(in the rows, 128 means zero)
One turn sends every row of this set to another row. A few are shown first. Where does it send the rows asked after them?
k228: [105 100 104 155 126 131 146 153 131 115 115  82 145 143 162 158 133 121
 120 126 148 119 106 134 130 129 124 130 110 124 109 116 129 159 121 123
 120]
k725: [101 139 103 149  76 128 157 138  88 112 126 145 144 121 165 152 132 109
 122 151 118 124 129 111 144 155 114 115 123 115 118 129 150 117 102 139
 136]
k352: [110 107 138 139 127 107 114 124  89 108 118 150 143 142 160 124 124 151
 145 107 148 114  92 115 124 122 126 109 116 100 124 113 149 167 125 127
 122]
k76: [115 108 143 142 129 121 101 123  89 112 110 153 140 124 156 128 131 141
 142 116 142 117  89 115 124 130 126 115 112 109 133 128 141 169 124 131
 133]
k858: [138 127 109 139 112 132 139 138  96 116 110 119 119 117 120 137 141 117
 151 156 135 145 121 104 138 141 114 115 115 107 132 145 154 115 105 145
 147]
k152: [152 126 102 130 102 101 141 127 113 145 145 125 157 132 131 124 167 107
 134 136 144 151 130 122 122 142 124 125 129 146 133 138 139 176 112 121
 161]
k373: [118 147 127 144 151 120 131 154 119 129 143 133 137 139 145 136 145 147
 100 114 109 124 115 150 133 135 109 133 110 115 147 130 110 162 126 139
 117]
k472: [117 119  91 148 117 128 168 120 110 129 132 109 139 112 132 134 133 110
 146 132 128 118  97 129 110 126 106 121 111 119 139 134 178 126 123 141
 143]
k592: [116 124  85 151 125 120 173 124 102 120 140 116 142 114 140 130 127  96
 142 133 118 118 104 128 119 116 105 113 109 115 133 137 168 118 123 130
 145]
k450: [116 143 134 140 122  97 158 105  63 111 147 140 150 118 160 129 139  97
 128 115 143 115 101 113 151 138 135 105 118 137 112 132 150 129 126 133
 149]
k380: [140 148 122 126 131  91 147 121  72 108 162 142 161 109 137 119 142 123
 143 139 142 120 112 125 157 117 109  90 124 135 125 129 136 141 133 127
 123]
k382: [131 133  92 132  88 110 172 137 102 126 154 132 147 137 124 116 123 121
 132 136 129 111 105 136 143 134 122  84 115 108 111 109 168 141 107 148
 138]
k118: [159 126 137 125 139 106 150 140 100 114 149 123 146 157 160 115 144 115
 127 108 138 124 110 144 150 118 120 135 121  93 128 105 129 171 122 133
 162]
k484: [129 112 123 135 135 104 140 152 106 126 120 112 132 176 157 142 132 131
 105 106 147 117 123 133 150 136 131 127 110 106  91 124 126 163 117 139
 155]
k135: [107 107 142 137 123 118 109 118  85  97 104 142 145 134 165 137 130 146
 141 118 151 109 107 109 128 121 115 115 124  99 127 118 135 160 117 128
 119]
k981: [104 131 111 160 137 127 142 160 135 106 131  94 138 134 147 147 140 146
 114 125 136 135 103 126 129 136 119 118 112 116 139 111 109 145 114 126
  94]
k39: [135 139  98 149  82  83 162 126  97 130 153 122 153 148 153 128 152 121
 129 115 143 163 126 105 114 151 144 129 129 129 116 110 133 164 110 138
 136]
k165: [117 137  93 142 102 120 159 151  96 116 148 146 145 137 135 127 157 142
 129 140 111 122 127 113 128 127  99  96 110 116 124  95 140 104 103 118
 125]
k928: [135 154 125 134 104  95 149 135 123 122 151 129 158 126 132 131 174 123
 116 129 142 151 131 103 129 146 117 125 143 124 157 139 131 140  91 102
 137]
k703: [147 136 115 139 101 111 175 122 117 106 153 104 156 131 140 125 166  95
 129 114 126 135 120 121 121 120 119 142 140 109 150 107 129 156 102 104
 126]
k591: [123 117 103 149  89 122 156 122 108 107 132  92 152 131 147 141 151  81
 117 133 121 134 119 111 108 143 123 136 130 116 128 120 117 152  99 107
 109]
k327: [127 145 114 149 131 101 141 121  70  93 150 142 152 100 156 126 149 110
 144 134 135 131 105 105 162 124 106 114 121 121 118 119 115 125 126 112
 133]
k491: [112 130 126 136 118 102 154 120  73 108 152 141 170 122 165 127 151 103
 137 125 133 113  98 119 154 119 112 114 116 133  98 103 141 125 124 105
 138]
k478: [120 131  98 145  90 127 158 154 104 120 140 144 141 139 135 132 161 151
 133 134 113 125 114 111 120 138 106 111 110 114 126  87 151 109 106 121
 122]
k618: [115 110 139 139 130 118 115 112  97  98 116 133 146 121 152 127 129 146
 136 109 153 100  89 117 122 116 114 108 120 100 140 120 136 166 118 131
 126]
k204: [118 148 139 130 121  86 141 142 102 110 144 136 161 152 184 138 138 141
 103 121 159 136 126 116 158 148 108 125 138  95 134 125 119 148 105 133
 152]
k515: [137 137 102 136 116 128 140 132  86 116 122 124 123 113 117 131 142 110
 143 155 127 136 129 111 145 136 113 102 112 114 124 145 142 117 101 151
 152]
k957: [136 145 128 133 105 110 148 115  57 108 150 158 147 121 154 128 149 114
 126 130 133 109 124 122 159 141 125  94 123 143 121 115 128 149 130 136
 135]
k16: [123 118 109 131  81  89 158 132 104 126 138  95 163 153 144 143 139 103
 120 133 144 134 128 110 105 144 140 117 130 125 100 134 150 151 100 121
 108]
k859: [125 125 122 130 139 106 134 119 104 130 139 114 169 126 178 138 141 115
 120 131 150 124 119 145 134 123  93 141 125 124 134 138 124 172 128 147
 167]
k495: [ 97 119 119 149 120 113 139 157 123 126 113 103 130 157 156 162 132 137
 112 118 159 122 122 122 143 157 148 120 118 123 103 136 150 153 110 133
 126]
k147: [137 128 103 128 102 111 126 141 113 140 143 130 145 137 111 127 174 114
 126 142 120 135 140 122 119 152 121 121 129 135 128 135 135 162  99  98
 116]
k831: [108 121 123 144 127 102 143 147 117 108 123  94 156 153 175 151 118 129
  97 120 151 125 107 127 148 132 111 129 117  96 101 124 107 152 109 143
 135]
k176: [125 148 120 149 130  94 147 134  97 123 164 134 157 138 177 126 154 152
 110  99 128 130 108 133 119 132 116 137 114 114 132  96 111 158 125 150
 142]
k810: [116 131 129 135 145 137 123 160 130 128 122 105 129 138 122 144 149 140
 124 139 133 131 123 145 138 137 124 116 113 131 143 136 130 160 115 133
 101]
k236: [102 135 101 149  71 133 153 133  96 113 116 138 139 123 157 155 136 128
 124 151 131 127 127 106 138 164 107 116 127 114 134 124 148 122 102 144
 132]
k872: [127 135 137 132 153 109 126 158 105 140 128 135 122 164 141 139 148 144
 107 110 126 123 133 140 140 141 131 129 107 119 120 144 133 157 123 141
 141]
k530: [123 125 112 147 128 131 137 156 124 131 126 119 111 158 128 138 144 140
 116 111 140 117 121 141 149 159 148 113 114 123 126 119 139 178 118 134
 123]
k28: [127 137 129 133  93  99 162 120  98 118 135  96 165 137 159 146 154  94
 141 133 137 158 137 112 113 124 131 150 137 125 120 131 143 144 103 133
 120]
k25: [107 131 124 142 140 119 138 144 126 115 134 100 164 129 163 146 127 129
 101 131 126 124 102 150 136 121  92 136 115 109 133 129 102 160 120 143
 116]
k420: [136 119  90 130  87 117 172 138 111 125 143 124 145 145 122 118 124 131
 140 138 140 116 104 132 139 135 111  91 120 104 125 101 172 146 112 139
 133]
k458: [145 126  88 148  97  94 143 129 100 129 140 116 125 141 121 129 147 109
 125 120 139 141 133 104 117 167 152 117 127 120 114 143 137 168 106 124
 131]
k802: [133 147 163 124 144 103 125 144  86 123 135 125 151 138 170 142 158 130
 127 128 130 146 129 127 129 123 120 150 115 116 125 138 128 135 114 151
 144]
k78: [119 142 109 143 118 100 151 130 126 122 154 104 151 124 116 123 156 108
 119 126 124 142 110 112 107 144 119 122 132 115 149 139 133 139  95  98
 100]
k746: [108 116 148 136 120 119 105 126  98 108 118 154 153 124 155 129 138 158
 129 116 144 105  89 116 122 128 117 105 117 109 137 115 136 162 115 127
 122]

k152 goes to k928
k147 goes to k78
Where do these go?
k530 goes to k810
k957 goes to k380
k382 goes to k515
k135 goes to k352
k204 goes to k118
k236 goes to k420
k25 goes to k831

One turn sends every row of this set to another row. A few are shown first. Where does it send the rows asked after them?
k871: [117 137 127 128 133 115 119  99 129 109 125 143 105 149 114 125 133 176
 112 132 142 133 140 122 140 133 136 117 145 122 113 111 125 136 136 112
 121 127 112 125 103 159 159 150 146 137 150 112]
k356: [100 131 103 114 136 126 154 129 140 120 123 124 135 128 123 136 132 157
 124 145 140 110 134 127 143 114 153 127 150 158 100 121 119 140 153 117
 107 131 126 101 102 154 135 136 124 116 146 106]
k571: [128 130 109 150 149 147 120 146 134 135 101 115 107 133 101 104 141  95
 101 113 121 127 138 124  91 128 130 140 100 142 117 143 130 143  99 149
 150 122 110  93 135 111 119 121 119 130 153 134]
k704: [169 151 124 133 138 142 135 126 122 136 109 131  85 107 106 132 149 110
 105 121 123 116 125 115 120 133 121 153 105 118 112 151 117 152 113 127
  98 131  96 133 131 127 159 106 150 146 116  90]
k804: [ 97 120 130 138 147 112 135 113 135 110 120 136 118 135 124 113 130 160
 124 133 145 115 140 134 125 128 156 120 134 143 107 101 126 139 160 113
 128 126 108 110 103 156 153 136 142 125 141 103]
k638: [115 139 127 124 130 116 122  99 127 110 125 143 105 149 112 123 134 176
 108 134 143 132 138 122 142 131 139 117 145 119 114 112 130 136 134 111
 120 126 112 124 107 158 159 148 149 137 154 112]
k506: [148 120 128 121 147 127 143 163 130 143 133 104  78 102 163 119 153 115
 117 104 129 120 135  92 115 148 127 143 105 120  95 141 146 142 127 133
 110 120 109 111 144 116 137 163 138 122 156 119]
k62: [128 133 108 149 146 148 122 147 134 137 100 114 106 135 101 105 142  94
  97 116 122 128 139 122  92 131 134 140 101 142 117 143 129 144  99 149
 148 124 109  93 137 110 120 119 121 130 154 133]
k235: [131 120 110 121 137 129 127 171 136 142 133 107  75 118 169 123 153 113
 127  92 121 139 145  94 106 136 137 147 124 125 117 138 143 128 126 144
 118 106 118 116 144 113 143 148 129 119 160 122]
k55: [150 155 101 145 156 136 131 154 121 132 104  99 113 128 113 106 132 111
 106 109 121 120 122 111 108 128 123 147  92 122 112 165 127 133  97 131
 144 137 120  99 114 140 104 135 133 137 160 118]
k722: [168 134 131 132 146 143 126 118 117 133 121 141  90  92 105 124 143 114
 121 111 126 114 122 131 114 117 103 153 102 112 127 152 130 141 109 123
 110 120 106 131 127 133 154 115 147 147 117 100]
k724: [ 99 122 106 111 139 127 150 124 136 119 129 130 138 121 123 131 130 158
 130 141 142 108 132 135 140 105 144 127 148 154 107 122 127 134 150 114
 113 125 132 100 103 156 130 140 124 116 149 112]
k551: [148 116 130 121 150 127 141 162 129 142 136 106  79  98 163 118 151 116
 121 100 129 119 136  96 113 144 121 143 104 118  99 142 149 140 126 133
 113 117 111 110 141 117 137 165 136 122 156 121]
k194: [111 124 109 101 122 133 137 110 138 125 141 153 117 131 107 151 141 154
 108 155 141 116 137 139 145 123 125 121 149 151 107 130 118 143 142 130
 110 119 125 109 110 152 138 156 125 121 144 126]
k114: [ 91 126 130 128 142 115 141 114 131 113 120 135 119 136 120 106 131 157
 115 139 149 111 137 134 129 125 163 121 133 135 109 104 137 140 156 108
 122 125 106 108 112 154 150 132 148 127 150 103]
k492: [158 147 111 134 136 150 117 133 135 137 109 140  88 113 117 140 140 110
 131 108 106 132 133 122 116 121 115 158 137 140 137 154 110 137 111 145
 104 112 124 129 124 123 156  99 123 141 119 102]
k965: [148 154 112 114 127 158 125 132 127 141 111 141  93 111 110 126 141 107
 118 118 114 126 128 126 123 115 126 159 134 126 143 161 131 134 103 136
  94 107 124 126 138 119 150  92 137 144 136 104]
k164: [152 155 101 149 156 134 131 154 123 131 101  99 111 129 114 109 132 111
 106 108 120 122 123 110 107 129 123 147  93 124 110 163 122 134  99 133
 144 139 119 100 112 140 105 137 131 136 157 117]
k627: [129 121 111 116 135 131 129 170 133 142 134 108  76 116 167 120 153 111
 124  95 124 137 143  96 108 133 139 146 124 121 119 140 149 127 124 141
 116 105 119 116 147 112 141 147 131 119 165 123]
k637: [112 128 108 103 122 133 138 112 140 126 138 151 116 134 107 152 143 153
 105 157 141 117 138 136 146 126 128 121 150 153 104 130 115 144 144 131
 108 122 123 110 110 150 140 154 126 120 143 124]

k627 goes to k506
k62 goes to k164
Where do these go?
k638 goes to k637
k492 goes to k722
k804 goes to k724

One turn sends every row of this set to another row. A few are shown first. Where does it send the rows asked after them?
k511: [161 132 125 128 141 135 131 152 124 123 120 120]
k140: [106 138 124 156 135 115 129  98 115 135 145 137]
k606: [147 139 133 130 138 123 141 156 131 123 145 130]
k850: [135 144 132 101 134 127 133 150 122 112 117 147]
k453: [113 145 123 126 138 125 119  92  96 135 120 148]
k583: [123 123  97 136 118 126  87 109 106 119 127 124]
k899: [130 134 131 135 132 121 143 158 142 111 140 130]
k349: [111 136 106 119 116 117  93 110 102 119 140 147]
k749: [149 125 120 129 136 138 127 151 130 110 104 117]
k248: [152 145 132 107 140 129 134 150 117 123 127 141]
k630: [133 117 117 124 106 138 125  92 143 122 106 127]
k755: [124 127 113 155 139 132 116  93 107 135 114 121]
k127: [118 121 125 134 102 126 137  98 154 123 133 133]
k163: [109 127 104 145 116 114  99 114 116 119 153 131]
k56: [120 131 127 106 103 129 131  92 139 122 120 150]

k127 goes to k56
k349 goes to k583
Where do these go?
k749 goes to k899
k511 goes to k606
k140 goes to k453

One turn sends every row of this set to another row. A few are shown first. Where does it send the rows asked after them?
k275: [132 164 133 151 125 114 122 120 148 125 135 132 117 111  91]
k270: [114 142 125 145 138 121 135 141 141 111 133 144 146 113  96]
k709: [137 158 128 150 135 100 120 115 155 125 130 131 125 119  95]
k29: [151 119 115 136 134 120  93 111 113 135 154 142 140 101 136]
k143: [141 117 112 117 119 135 124 123 119 131 147 150 119 147 161]
k365: [114 122 141 134 139 149  93 106 157 127 142 145 111 119 144]
k268: [123 141 110 147 123 113 124 136 140 142 114 130  92 111 115]
k166: [135 110 113 112 128 132 122 106 140 121 144 151 130 152 157]
k439: [120 134 140 135 144 147  92 101 139 112 140 140 112 120 147]
k411: [126 159 130 151 118 123 124 128 141 130 132 131 104 105  95]
k273: [134 111 109 112 121 139 124 113 125 123 144 149 119 145 160]
k650: [122 150 120 150 118 123 125 135 138 137 124 130  92 106 105]
k685: [141 119 117 116 128 128 121 114 133 123 144 151 127 157 161]
k723: [139 120 131 115 121 136 122  99 151 120 165 155 147 144 132]
k193: [130 102 125 136 128 132  94 116 152 155 154 149 130 104 132]
k535: [107 127 108 141 142 118 136 151 136 119 113 142 127 120 119]
k188: [111 142 123 146 133 129 137 147 134 113 132 143 137 109  99]
k13: [138 158 137 118 126 135 107 116 158 141 121 119 119 121  95]
k124: [138 150 118 146 142  91 120 116 157 129 121 131 125 125 105]
k332: [135 139 132 135 145 138  92  99 118 108 142 137 121 116 148]
k226: [135 141 109 144 139  90 120 124 153 136 113 130 114 126 116]
k967: [150 150 113 116 137 115 107 119 137 141 105 114 120 127 116]
k150: [139 129 136 122 103 152 125 120 134 132 174 157 132 133 128]
k843: [138 122 135 117 110 145 123 105 141 122 172 155 143 134 123]
k599: [138 115 123 113 128 130 121 100 151 119 153 153 141 153 145]
k660: [142 124 127 116 131 128 120 107 146 120 152 154 138 160 151]
k572: [139 123 126 121 102 152 126 126 120 136 166 155 123 130 138]
k144: [117 108 135 134 132 142  94 112 164 145 148 149 119 113 137]
k195: [115 138 121 143 144 114 134 140 148 112 129 144 150 120 101]
k973: [129 137 106 145 133  99 122 132 146 142 110 129 100 119 120]
k218: [142 128 137 119 124 134 121 105 152 122 163 156 143 154 138]
k160: [134 113 112 115 109 148 126 118 115 126 151 149 116 133 152]
k954: [136 119 120 118 103 154 126 118 116 126 163 151 122 125 139]
k360: [140 146 122 119 116 136 110 131 143 158 119 119 110 110  99]
k939: [147 132 121 135 141 127  92 104 108 117 147 138 132 108 143]
k476: [142 160 134 118 136 125 107 112 156 135 115 118 123 128 102]
k49: [106 132 112 143 135 127 137 153 129 118 119 142 123 113 115]
k852: [140 119 116 119 108 145 126 128 115 134 156 153 116 136 152]
k11: [147 156 123 116 140 117 106 113 148 134 108 115 122 131 110]
k879: [107 138 118 144 131 132 138 152 129 115 127 142 127 109 106]
k882: [110 128 109 141 147 111 135 145 144 118 114 143 137 125 117]
k717: [137 152 133 120 119 138 110 124 153 151 123 120 114 114  93]
k202: [114 131 115 142 148 109 134 140 149 115 121 144 146 125 110]
k3: [144 106 116 136 130 123  94 116 133 150 156 147 138  99 131]
k66: [137 122 129 119 103 152 126 113 127 126 172 154 133 126 127]
k761: [148 144 108 116 129 119 109 128 132 151 107 115 114 120 115]
k803: [145 141 113 117 120 127 110 132 135 158 113 117 110 112 108]
k997: [140 129 141 121 113 144 122 111 147 126 172 157 141 143 129]

k226 goes to k650
k66 goes to k599
Where do these go?
k188 goes to k202
k360 goes to k476
k439 goes to k29
k660 goes to k852

One turn sends every row of this set to another row. A few are shown first. Where does it send the rows asked after them?
k934: [123 135 132 131 105 131 144 116 129 139 122 153 160 126 119 136 113 142
 152 137 141 137 115  79 134 106 134 112 105 121 126 140 107 151 117 107
 106 108 140]
k926: [ 92 126 128 105 120 120 123  85  87 109 130 165 168 118  84 167 129 141
 145  99 122 193 148 122  97 126 137 141 106  87 117 144 145 141 117 133
  95  91 106]
k929: [122 126 108 102  94  90 125 103 125 151 141 142 140 145 102 139 116 147
 166 116 110  97 138  84 108 106 124 155 120 106 101 155 139 124 126  87
  91  97 142]
k793: [126 108 108 128 120 134 126 141 120 116 118 135 138 120 102 157 115 133
 171 127 128 142 153  69 138 103  99 124 101 106 114 149 121 115 116  99
 104 100 143]
k85: [120  99 115 109 103 130 146 124 112 143 134 148 141 146  99 174 131 122
 152 121 146 126 142  92 139 124 127 149 119 139 125 131 143 128 122 117
  92 102 173]
k992: [ 85 132 138 107 110 118 119  88  98 105 135 170 169 121  99 155 120 146
 150  92 109 182 131 120  84 123 145 149 103  89 109 145 132 152 118 127
 103  98 103]
k986: [101 138 154 112 109 118 135 102  86  85 139 171 151 130  89 153 110 144
 137 113 112 173 136 122  95 133 125 152 118  91 110 129 131 155 126 133
 111 109 107]
k383: [ 95 131 139 108 103 123 136  85  99 103 143 183 177 137  79 146 116 137
 126  90 107 156 123 113  81 129 131 151 119  97 100 134 129 151 127 117
 116  94 101]
k308: [100 121 134  90 117 122 136  93 105 118 154 152 169 142  89 165 117 138
 124 103 117 163 144 143 113 154 141 135 126  87 124 152 149 132 138 137
 105  91 107]
k840: [131 103 112 105 112  98 127 119 140 140 130 134 146 151 116 142 118 142
 166 125 117 107 145  93 134 114 121 142 115 118 101 144 127 121 112  82
  96  95 143]
k522: [102 118 127 111 114 141 140  94  94 118 139 173 175 132  63 173 122 136
 128  86 127 165 149 127 100 143 127 136 126  83 121 143 150 139 123 126
 104  77 100]
k984: [ 84 119 132  99  92 115 118  88 108 116 145 171 166 135 102 155 123 147
 146  81 105 176 140 134  94 136 145 154 119  95 118 145 143 150 117 121
 106  98 105]
k370: [120 117 118 131 114 151 146 131 110 130 122 149 147 122  98 165 124 122
 153 132 153 150 139  73 142 110 117 118 108 121 135 141 127 132 122 124
 102 105 157]
k399: [127 128 118 124 119 125 126 128 115 136 130 161 154 115 122 133  96 150
 147 137 120 107 118  90 124 112 129 106 102 103 121 141 139 118  98  78
 103 101 117]
k585: [ 99 114 133 108  94 129 140  96 102 113 145 183 168 143  72 162 121 139
 130  80 111 153 141 129  93 144 129 158 135  94 112 134 145 150 118 117
 111  88 105]
k72: [128  92 104 107 121 118 127 133 119 129 125 131 135 140 100 166 124 129
 168 123 125 122 159  84 135 112 106 147 113 118 106 143 138 108 119  99
  95  95 157]
k363: [104 132 131  93 129 115 134  83  82  97 146 159 162 133  78 157 118 130
 123 119 115 179 142 122 102 133 123 139 116  99 115 141 142 133 140 142
 104 105 111]
k896: [ 99 134 131 109 126 133 139  83  92 111 135 173 184 125  67 159 116 134
 125  96 121 168 130 110  89 128 129 131 110  85 109 145 135 140 130 127
 107  84  97]
k796: [ 93 112 121  99 104 117 122  82  96 119 143 166 166 132  86 169 132 139
 143  86 117 186 154 137 103 138 137 148 123  96 124 144 155 142 117 125
  97  92 107]
k604: [132 118 119 126 113 117 125 127 141 128 120 137 152 131 121 133 109 148
 171 130 120 126 137  79 137 105 114 118 104 106 110 150 108 131 109  84
 109  99 128]
k67: [ 99 128 156 108 100 127 137 110 110 105 148 166 158 140 102 160 106 154
 141  97 114 157 142 144 104 153 140 146 128  81 121 140 140 156 124 131
 112  98 103]
k255: [121 109 109  98 113 109 123 119 112 140 141 158 148 136 119 140 102 139
 141 128 111  87 122  98 116 121 131 137 110 122 110 138 155 109 108  80
  97 100 139]
k512: [125 146 113 124 102 109 127 109 128 147 129 141 154 121 103 131 106 155
 166 128 121 123 132  74 116  97 119 115 108  85 114 166 122 130 121  88
 100  94 116]
k628: [119 110  97 108  91 118 128 128 106 137 138 143 120 135  84 168 123 131
 169 104 121 118 160  79 115 110 100 160 126 103 114 156 155 114 127 103
  94  99 156]
k398: [126 115 107 131 117 147 128 144  96 119 128 163 136 106 104 153 104 135
 148 133 127 131 140  81 130 112 105 110 109 104 131 138 149 112  98  90
 105 108 126]
k217: [123 116 128 109  96 110 144 110 132 150 135 152 157 154 119 143 121 139
 153 126 135 109 121  98 130 118 143 143 119 139 114 133 124 145 116 102
  96 103 155]
k247: [120  97  97 108 112 130 124 138  91 123 140 160 130 126  99 160 112 125
 142 122 116 111 144  89 124 121 106 139 117 124 122 134 164 101 108  92
  98 107 149]
k830: [121 131 101 134  99 137 128 133 111 136 126 141 131 109  84 158 117 139
 171 116 131 143 156  69 125 102  97 118 117  82 129 165 135 121 123 102
 101  96 130]

k399 goes to k255
k986 goes to k67
Where do these go?
k934 goes to k217
k926 goes to k992
k72 goes to k793
k896 goes to k383
k628 goes to k830

